In the rows, 128 means zero.
The rows of D fall into several groups, and each row is roughly a mix of its group's hidden directions; some rows fit no group.
D, 161 rows:
112  68  170  159  142  102  131  114  168  104  117
148  181  126  135  160  113  100  182  98  100  136
138  194  131  122  169  115  73  134  143  124  149
137  87  166  179  107  119  163  141  160  136  162
99  108  119  131  103  141  129  121  52  95  94
133  80  166  141  129  87  138  136  142  74  94
123  87  155  155  146  89  149  124  193  111  134
136  128  115  72  101  124  108  142  62  100  147
150  167  144  57  111  131  113  140  156  106  155
137  105  74  130  70  146  146  95  97  120  147
133  177  153  156  140  135  159  132  137  64  99
134  66  144  87  107  106  99  175  136  126  138
100  72  114  154  125  127  113  155  112  166  77
104  163  123  113  113  201  158  133  109  114  98
123  151  120  87  85  172  138  124  89  164  160
139  115  112  189  89  128  182  126  147  96  126
137  118  130  102  151  103  77  79  78  104  130
122  120  114  68  119  120  84  155  80  109  152
138  156  124  87  110  175  115  109  97  117  186
130  122  137  114  136  68  80  111  125  78  160
128  202  124  81  129  155  103  122  99  124  133
95  100  101  106  116  149  139  154  131  189  172
140  163  142  76  134  134  143  68  122  141  168
94  68  125  170  111  143  139  132  105  116  81
111  175  117  95  167  130  108  90  142  145  177
134  60  166  136  157  165  159  113  132  141  107
135  169  125  109  104  176  173  94  90  147  135
140  103  166  173  139  152  151  144  188  156  124
122  163  117  157  126  192  135  82  92  136  140
107  96  146  94  176  101  66  123  140  132  122
82  83  132  93  97  118  84  108  97  144  136
147  84  146  172  158  118  160  112  180  147  116
99  107  106  95  103  167  114  110  62  133  135
90  57  137  167  147  123  106  127  127  114  98
120  170  125  95  162  125  102  85  169  169  137
134  168  111  163  117  154  157  118  70  89  113
142  141  106  79  117  103  77  157  108  83  135
114  164  128  102  89  135  99  89  84  110  169
115  65  139  157  133  110  111  175  148  113  90
142  166  136  109  192  93  89  122  142  122  97
156  183  127  63  125  97  131  129  136  138  158
158  176  146  158  104  174  169  104  146  126  149
154  192  132  102  149  93  109  96  148  100  147
97  126  137  117  182  142  74  89  91  126  127
132  70  124  172  142  154  164  147  121  171  112
107  48  133  164  111  140  125  161  112  136  120
155  167  144  174  154  100  138  144  167  86  109
138  159  164  123  150  105  129  56  145  122  163
92  67  146  159  149  104  98  126  148  111  96
102  150  134  141  186  111  77  132  177  121  128
128  209  151  106  127  160  110  104  117  138  109
149  144  107  159  183  95  127  136  132  115  68
89  122  110  91  136  128  118  70  72  140  123
134  72  112  140  58  123  153  109  114  133  148
127  156  153  98  178  106  102  151  181  155  129
123  118  141  181  110  144  182  84  152  156  117
108  75  136  193  132  112  126  149  151  102  104
147  100  183  133  146  94  131  155  183  107  115
153  146  140  141  64  150  171  117  149  105  93
129  81  120  92  92  101  113  187  107  109  133
163  135  138  106  107  94  168  133  188  136  165
135  165  137  149  137  117  154  110  210  139  121
138  203  113  129  136  167  164  122  143  158  123
106  52  159  148  135  91  105  128  132  120  108
124  165  131  163  98  144  158  72  151  153  96
124  83  147  156  143  127  152  160  167  174  91
135  174  139  118  129  170  179  113  161  172  121
144  197  123  87  121  160  113  124  94  113  154
145  162  130  100  88  166  114  80  98  107  158
88  47  111  137  144  134  112  107  113  143  120
140  112  123  66  105  110  84  112  100  98  160
159  205  136  138  163  134  121  152  148  142  104
81  149  108  142  145  75  112  118  103  100  173
114  173  127  80  110  145  78  108  95  117  157
124  84  142  78  144  95  83  96  116  109  152
102  50  144  129  133  146  137  81  124  142  115
110  136  151  126  155  98  51  124  144  93  131
92  71  112  114  179  92  105  144  122  147  129
85  122  104  169  133  115  138  154  75  91  101
103  158  115  186  148  83  128  131  178  134  127
125  90  140  108  129  94  96  115  82  68  134
152  199  116  107  123  142  150  97  112  136  171
117  81  119  141  149  84  81  142  159  94  150
155  146  137  110  134  75  96  98  154  124  184
96  60  119  161  140  102  101  154  139  121  98
100  73  131  95  140  146  110  145  100  179  154
108  117  147  86  96  133  82  155  85  145  166
133  68  147  134  156  99  103  183  151  127  112
133  139  96  100  118  93  96  123  92  67  155
157  155  137  86  123  90  155  108  168  136  176
130  60  130  98  87  159  126  134  111  152  160
135  97  126  153  149  102  99  183  134  92  83
143  121  156  169  156  101  140  164  184  114  96
90  89  151  154  182  129  119  106  170  148  112
132  76  130  164  133  156  171  141  149  181  123
154  197  156  79  123  117  125  110  156  132  140
126  96  63  110  108  90  116  110  121  85  145
111  109  103  76  102  169  111  117  79  157  138
143  120  91  97  69  133  123  112  80  92  117
106  94  103  89  110  96  105  139  75  104  158
154  125  111  96  96  115  95  153  97  83  174
98  155  129  175  202  109  119  134  126  137  116
103  69  107  124  106  150  129  176  93  142  99
141  170  121  170  140  135  170  157  130  104  74
131  142  119  94  153  69  98  180  103  110  125
123  56  157  134  128  86  107  126  150  144  159
115  94  134  187  146  104  110  176  138  96  106
150  89  132  143  187  78  101  140  133  106  147
154  195  143  127  143  99  120  139  180  102  119
139  121  166  142  142  126  155  168  195  155  107
109  110  99  92  138  117  87  161  63  122  134
109  81  134  81  90  94  132  169  147  139  151
122  109  104  195  119  160  154  163  106  134  97
123  119  97  141  99  152  171  113  84  186  135
120  115  129  183  165  144  160  161  123  161  84
105  109  107  79  100  124  102  112  71  113  162
162  147  144  97  121  72  141  171  169  115  142
141  123  161  117  158  74  87  122  165  88  138
143  134  111  63  101  116  94  131  83  106  154
94  99  109  186  110  176  125  103  130  141  98
110  66  152  89  152  148  91  143  111  133  155
138  122  163  153  187  146  105  120  159  114  78
133  87  114  102  103  124  93  169  77  92  126
148  198  128  163  131  148  164  97  153  131  115
133  148  123  113  87  154  149  88  92  142  187
139  133  94  115  154  100  87  141  66  91  119
150  153  152  131  90  144  156  82  189  129  131
112  182  96  134  148  125  121  197  133  149  143
129  175  146  181  107  171  117  138  141  113  86
140  98  141  124  140  59  129  180  156  105  132
128  96  120  132  106  147  164  177  171  177  140
112  111  122  68  84  154  108  147  94  149  158
107  205  132  140  149  111  129  120  163  114  93
133  138  142  158  152  102  139  71  191  117  138
139  84  120  106  113  113  90  197  156  130  132
107  113  191  169  155  135  118  121  164  159  104
102  50  159  154  146  123  119  135  154  144  111
147  209  99  105  120  145  144  110  104  114  130
105  156  87  187  119  142  167  155  112  130  101
134  135  121  60  128  136  94  127  148  174  168
93  62  139  138  116  139  122  130  109  122  69
149  204  128  103  122  117  136  99  146  109  165
158  135  153  89  117  73  125  135  170  130  173
130  35  149  107  116  116  127  121  119  117  125
176  182  119  132  111  121  157  169  152  127  164
130  51  153  167  133  108  152  127  144  126  103
121  108  132  145  139  70  107  133  200  125  139
103  65  144  95  118  120  116  97  122  172  158
139  141  134  106  83  110  137  105  197  109  162
157  159  127  104  153  75  107  173  155  121  159
132  210  110  156  101  106  145  105  127  119  116
148  190  131  65  105  112  147  107  123  137  138
113  105  176  114  133  148  143  50  131  124  126
119  176  118  87  120  158  120  95  70  140  115
109  160  124  138  150  202  141  127  151  146  89
141  117  151  188  161  111  130  107  180  99  112
104  109  142  113  143  158  131  89  154  198  149
120  103  108  159  91  154  160  188  101  121  106
91  92  115  143  134  130  100  152  77  115  75
119  51  122  124  106  118  119  180  117  147  118
154  190  129  91  98  146  167  112  97  129  139

One row of each group comes first, with its name. Which group is each row after those in?
113  41  135  114  132  106  109  146  124  132  100 : J
138  69  99  184  154  128  160  127  124  152  112 : G
156  199  128  83  140  101  119  131  130  128  163 : V
152  115  166  128  146  94  118  130  201  146  153 : Y

131  141  147  172  74  160  180  138  137  107  111 : G
96  59  172  112  158  100  116  119  140  126  126 : G
119  145  110  148  98  204  152  119  91  139  139 : Y
140  111  136  108  155  60  107  171  162  114  144 : V
155  193  132  89  125  182  125  123  108  129  137 : J
137  155  136  83  125  169  98  149  100  172  164 : G
142  142  126  62  133  79  110  176  120  127  118 : V
105  75  154  142  85  147  153  101  118  174  132 : J
120  123  130  91  127  188  122  121  115  154  192 : J
90  87  120  99  125  85  111  73  134  99  132 : G
150  151  151  85  103  101  130  122  166  126  189 : Y
148  138  162  144  152  104  145  115  204  124  102 : G
110  93  153  124  159  105  129  124  194  159  161 : G
136  153  140  186  84  143  156  148  155  107  92 : V
